[-27, 6, -23, 27] : Z
[-27, 6, -11, 39] : J
[-24, -7, -32, 21] : G
[22, -24, -59, 56] : S
[-29, -16, -3, 2] : B
[-32, 71, 46, 29] : W
[-24, -7, -32, -4] : Y
[-33, -9, 112, -32] : Q
[-32, 9, 46, 29] : E
len: [-27, 6, -11, 39]
4
q: [9, 46]
E
q: [-32, 9, 46, 29]
E
succ: [-11]
[39]
q: [-33, -9, 112, -32]
Q
q: [-24, -7, -32, -4]
Y

[-2, 0, -11, 4, -1, -21, -13, 44, -5, -82, -14, -7, -5, -20]  N
[-7, -9, 18, 0, -12, 3, -15, 100, 11, -53, 3, 8, 21, -17]  X
[-7, -9, 18, 0, -12, 3, -15, 100, 11, -53, -19, 4, -7, 5]  V
[-7, -9, 18, 0, -12, 3, -15, 100, 11, -53, 3, 8, -17, -17]  D
[-19, -20, 24, -20, -13, 24, -16, 16, 31, 44, 21, -3, 12, -22]  H
[-6, -11, 22, -2, 5, 13, 9, 22, 9, 74, 22, -10, 27, 22]  F
[3, 17, 14, -1, 14, -12, 18, -86, 16, 30, 10, 14, -27, 29]  T
[4, -2, 22, -2, 5, 13, 9, 55, 8, -24, 15, 1, 15, 5]  C
dup T: 
[14]
len: [-6, -11, 22, -2, 5, 13, 9, 22, 9, 74, 22, -10, 27]
13
dup X: 
[3]
succ: [-6]
[-11]
succ: [17]
[14]
len: [-7, -9, 18, 0, -12]
5
then: [4, -1]
[-21, -13]

[-4, -4, -2, 3, 5] : sog
[-4, 3, -4, 3, 6] : duru
[8, 27, 24, 14, -44] : Silu
[3, -3, -5, 0, -4] : Nakon
[15, -19, -27, -51, 20] : sis
[48, 37, -35, 5, 10] : Vubas
[-95, -47, 56, 82, -21] : sas
[-12, -6, -2, 0, 4] : pesi
[2, 5, 9, -4, 0] : zif
succ: [-51]
[20]
q: [0, -4]
Nakon
then: [-3, -5]
[0, -4]

[-15, -18, -24, -36] : U
[-48, -48, -40, -48] : R
[-14, -66, 50, -82] : M
[-30, 46, -44, 12] : L
[-14, -4, 50, -82] : K
[-29, -8, 12, -37] : A
[9, -6, -30, 14] : P
succ: [-4]
[50]
q: [9, -6, -30, 14]
P
succ: [9]
[-6]
dup R: 
[-48]
q: [-14, -4, 50, -82]
K
succ: [-44]
[12]

[7, 54, -70, -35, 74, 62, -48, 47, 14, 16] -> Lakan
[7, 5, -32, -52, 32, 6, -5, 34, 42, 55] -> guso
[21, -12, 66, 34, -70, -69, 21, -17, -10, -43] -> puza
[28, -21, 8, 26, -69, -100, 13, -1, 18, -26] -> lin
[4, 29, -21, 4, 26, 34, -33, 4, -12, -19] -> gibi
[-23, -42, 7, 2, -11, -9, 34, -25, -25, 27] -> Begil
[6, 40, 17, 50, -16, 13, -27, -1, -43, -81] -> rim
then: [29, -21, 4, 26]
[34, -33]
then: [-42, 7, 2]
[-11, -9]
dup gibi: 
[4]
dup Begil: 
[-25]

[44, -17, 18, -3, 3, -13, 12, -2, 3] -> Nid
[7, 13, 8, -10, 7, -24, -8, -7, -4] -> Zon
[7, 44, 4, 4, 3, -37, 17, -2, -16] -> Bakef
[-1, -23, 4, 19, -97, -13, 17, 57, -36] -> Dilan
[7, 13, 20, -28, 14, -13, 17, 26, -16] -> Mosu
[7, 13, 8, -10, 18, -13, 11, -2, -1] -> seg
[7, -22, -5, -10, 3, -10, 17, -2, -22] -> tinab
[7, -36, 15, 28, -15, 16, 54, -2, -35] -> panim
then: [-10, 18, -13, 11]
[-2, -1]
succ: [19]
[-97]
dup Nid: 
[3]
dup Zon: 
[7]

[13, 9, -31, 30, 12, 15, 2, 8, 45, -4, -26, -14, -5, -9, 48, -45, -35, -7, -5, -17, 36, -9, 27, 18, 44, 10, 4, -33, -9, -4] -> Mog
[-22, 29, 32, -2, -88, 8, -64, 23, -1, -19, -3, -35, -49, 50, -9, 20, -17, -17, -4, -44, 14, 22, 25, -2, -29, -20, 28, -9, 15, -34] -> bug
[8, 45, -4, -23, -34, -17, -18, -2, -59, -5, 21, 30, -5, 46, -43, 48, 42, 14, -1, 12, -28, 1, -9, -2, -68, -8, -31, 31, 3, -13] -> rusak
[31, 43, -85, -36, -25, 14, -24, 8, 49, 2, 0, 97, 97, -43, -3, -3, -45, -34, 10, -39, 5, 40, -11, 97, 49, -23, 97, -15, 27, 7] -> Febap
[-1, 9, -20, -22, -35, 3, -26, 7, 10, -3, 5, -36, -22, -3, -15, 15, -14, -16, 4, -24, -4, 24, -5, -18, 2, -16, 46, 0, 17, -5] -> Bido
[-46, 5, 96, 2, -85, -8, -8, 15, -49, -19, 9, 13, -35, 78, -31, 45, 24, 4, -7, -18, -6, 7, 19, -8, -77, -14, -24, 16, 6, -38] -> Badup
[31, 25, -77, 35, 18, 29, 1, 14, 84, -4, -39, -44, -11, -30, 73, -74, -68, -21, -4, -35, 55, -3, 36, 17, 86, 10, 33, -55, -6, -1] -> Pugi
dup Pugi: 
[-4]
then: [45, -4, -26, -14, -5, -9, 48, -45]
[-35, -7]
q: [8, 45, -4, -26]
Mog
dup Badup: 
[-8]
then: [-1, 12]
[-28, 1]

[103, 35, 18, 16, 8, 11, 26, 21, 21, 12, 6, 17, 15, 13, 6, 3, 13, 21, 7, 19, 12, 18, 16, 12, 6, 20] -> Gaf
[11, 14, 25, 21, 9, 11, 15, 13, 15, 26, 25, 14, 11, 12, 14, 9, 13, 24, 8, 9, 16, 22, 30, 22, 13, 13] -> gike
[12, 9, 7, 10, 34, 33, 12, 15, 11, 7, 8, 13, 23, 19, 21, 32, 19, 7, 35, 18, 15, 8, 6, 10, 30, 16] -> tuvit
[9, 9, 14, 15, 14, 16, 14, 11, 12, 15, 18, 15, 15, 15, 13, 11, 16, 16, 16, 14, 15, 14, 17, 17, 17, 15] -> moduf
[21, 17, 17, 17, 9, 11, 16, 11, 14, 19, 15, 16, 19, 14, 11, 11, 14, 21, 9, 13, 13, 21, 24, 23, 11, 15] -> Goteb
[42, 21, 11, 11, 20, 24, 19, 22, 16, 7, 8, 14, 17, 16, 11, 11, 21, 10, 17, 21, 16, 10, 10, 8, 14, 20] -> Rulir
[35, 33, 14, 21, 5, 7, 16, 16, 17, 29, 15, 18, 9, 15, 8, 4, 10, 31, 5, 12, 14, 32, 27, 18, 6, 12] -> Pugaf
[17, 19, 21, 20, 10, 10, 15, 13, 15, 27, 20, 16, 12, 14, 10, 9, 14, 20, 9, 11, 14, 23, 19, 15, 13, 13] -> vab
[15, 10, 14, 16, 17, 15, 9, 9, 13, 23, 28, 14, 15, 14, 15, 31, 14, 14, 21, 12, 14, 15, 19, 15, 15, 11] -> nupak
[31, 28, 22, 21, 7, 9, 16, 16, 16, 21, 14, 20, 10, 14, 9, 8, 14, 24, 8, 14, 13, 23, 20, 18, 9, 15] -> repe
[15, 12, 9, 9, 25, 25, 16, 19, 12, 6, 11, 13, 18, 16, 21, 28, 22, 10, 24, 17, 18, 12, 9, 12, 24, 18] -> Lud
[19, 26, 42, 22, 6, 7, 19, 14, 21, 40, 22, 21, 9, 12, 9, 6, 10, 27, 5, 11, 12, 29, 33, 24, 7, 12] -> sagi
len: [42, 21, 11, 11, 20, 24, 19, 22, 16, 7, 8]
11
q: [11, 14, 25, 21, 9, 11, 15, 13, 15, 26, 25, 14, 11, 12, 14, 9, 13, 24, 8, 9, 16, 22, 30, 22, 13, 13]
gike
q: [9, 6, 10, 27, 5, 11, 12, 29, 33, 24, 7]
sagi
q: [9, 9, 14, 15, 14, 16, 14, 11, 12, 15, 18, 15, 15, 15, 13, 11, 16, 16, 16, 14, 15, 14, 17, 17, 17, 15]
moduf
q: [35, 33, 14, 21, 5, 7, 16, 16, 17, 29, 15, 18, 9, 15, 8, 4, 10, 31, 5, 12, 14, 32, 27, 18, 6, 12]
Pugaf
q: [42, 21, 11, 11, 20, 24, 19, 22, 16, 7, 8, 14, 17, 16, 11, 11, 21, 10, 17, 21, 16, 10, 10, 8, 14, 20]
Rulir

[31, -52, 62, -25] : pimif
[36, -88, 24, 22] : fef
[52, 26, 24, 33] : Luz
[-25, -1, 23, -3] : bipi
[-16, 13, 1, -16] : neni
[13, 13, 13, -46] : dut
[-11, 89, -5, -21] : surol
[-50, -10, 17, -12] : bodi
[17, 17, 17, -15] : ziv
dup neni: 
[-16]
dup dut: 
[13]
q: [-50, -10, 17, -12]
bodi
q: [31, -52]
pimif
succ: [-11]
[89]
dup ziv: 
[17]

[-78, -17, 14, -15, 0, -15, -29, -10, -15, -66, -2, -25, 9, -55, -28, -15, -20, 4]  Mudul
[-104, 24, 29, 31, 12, -46, -34, 13, -48, -46, -32, -23, 7, -43, -21, -15, -30, 43]  butem
[-46, -32, -22, 6, 5, -1, -3, 0, 9, -15, -15, -25, -28, -66, -20, -55, -2, -4]  dubel
dup Mudul: 
[-15]
succ: [5]
[-1]
q: [-15, -66, -2, -25, 9, -55, -28, -15, -20]
Mudul
q: [-46, -32, -23]
butem
then: [-46, -32, -22, 6, 5]
[-1, -3]
len: [-46, -32, -22, 6, 5, -1, -3, 0, 9, -15, -15, -25, -28, -66]
14
q: [6, 5, -1, -3, 0, 9]
dubel

[87, -38, -26, -61, 21, 52, 65, -74, -38, -17, 78, -48, -84, 75, 77, 20, 53, 18, -61, -4, 78, 19, -73, -96, -38, 42, -75, 20, -28, 77, -27, 87, -97, 9, -50, 87, -5, 20, 54]  Vorag
[12, -41, -36, -51, -16, -3, 3, -56, -41, -32, -56, -45, -60, 6, 8, -17, -3, -17, -50, -27, 8, -17, -56, -65, -41, -7, -56, -17, -37, 7, -36, 11, -66, -21, -46, 11, -27, -16, -2]  Vubig
[-50, 42, 34, 59, -1, -24, -34, 69, 42, 26, -43, 49, 76, -41, -43, 0, -25, 0, 59, 17, -43, 0, 68, 85, 42, 68, 69, -1, 35, -43, 34, -50, 85, 8, 51, -50, 18, -1, -26]  sapu
[-6, -38, -35, -44, -22, -14, -11, -47, -38, -32, -8, -40, -49, -9, -8, -23, -14, -23, -43, -29, -8, -23, -47, -52, -38, -17, -47, -23, -35, -8, -35, -5, -53, -26, -41, -5, -29, -23, -14]  faveg
then: [17, -43, 0, 68, 85, 42, 68, 69, -1, 35, -43, 34]
[-50, 85]
succ: [-46]
[11]
q: [12, -41, -36, -51, -16, -3, 3, -56, -41, -32, -56, -45, -60, 6, 8, -17, -3, -17, -50, -27, 8, -17, -56, -65, -41, -7, -56, -17, -37, 7, -36, 11, -66, -21, -46, 11, -27, -16, -2]
Vubig
then: [-27, 8, -17]
[-56, -65]

[-13, 13, 51, 3, 7, 20, 76, -6, 74, 19, -66] = bar
[-20, -47, -47, 31, -3, -39, -47, 1, -75, -36, 70] = fegik
[0, -39, 10, 2, 2, 4, 22, -9, 17, 5, -7] = loni
[-2, -2, 10, 2, 2, 4, -37, 1, -56, -32, 42] = duzun
[9, -1, -14, -44, 15, 42, 20, -2, 29, 21, -33] = limu
[-13, -2, 2, 9, -2, -14, 13, 0, 7, -2, -9] = Kal
[22, 46, 57, -34, 6, 49, 69, -8, 91, 44, -77] = ded
[19, 45, 59, -21, 1, 38, 75, -6, 96, 40, -78] = bizis
[-13, -2, 2, 9, -2, -14, 13, 0, 7, 4, -9] = debal
q: [-13, -2, 2, 9, -2, -14, 13, 0, 7, 4, -9]
debal
len: [9, -1, -14, -44, 15, 42, 20, -2]
8
len: [-20, -47]
2
q: [-3, -39]
fegik
then: [3, 7, 20]
[76, -6]
q: [-13, -2, 2, 9, -2, -14, 13, 0, 7, -2, -9]
Kal
dup fegik: 
[-47]

